Questions about the row below.
1) Give the entry just right of 4.7.
2) Give the entry just left of the smallest entry.
[ 29.5   7.2 -56.2 -67.5   4.7   8.9 -21.9  42.6]
1) 8.9
2) -56.2

Questions about the row below.
1) The 3rd entry from the right?
2) The first entry from the right?
3) The entry just left of 6.8?
4) The 1st entry from the left?
5) The third entry from the left?
6) The second entry from the left?
7) The entry just left of 15.3?
[27.2, 50.1, 38.8, -50.8, 15.3, 19.2, 3.8, -18.5, 22.0, 6.8, 21.3, -9.6, -38.0, 4.4]
1) -9.6
2) 4.4
3) 22.0
4) 27.2
5) 38.8
6) 50.1
7) -50.8
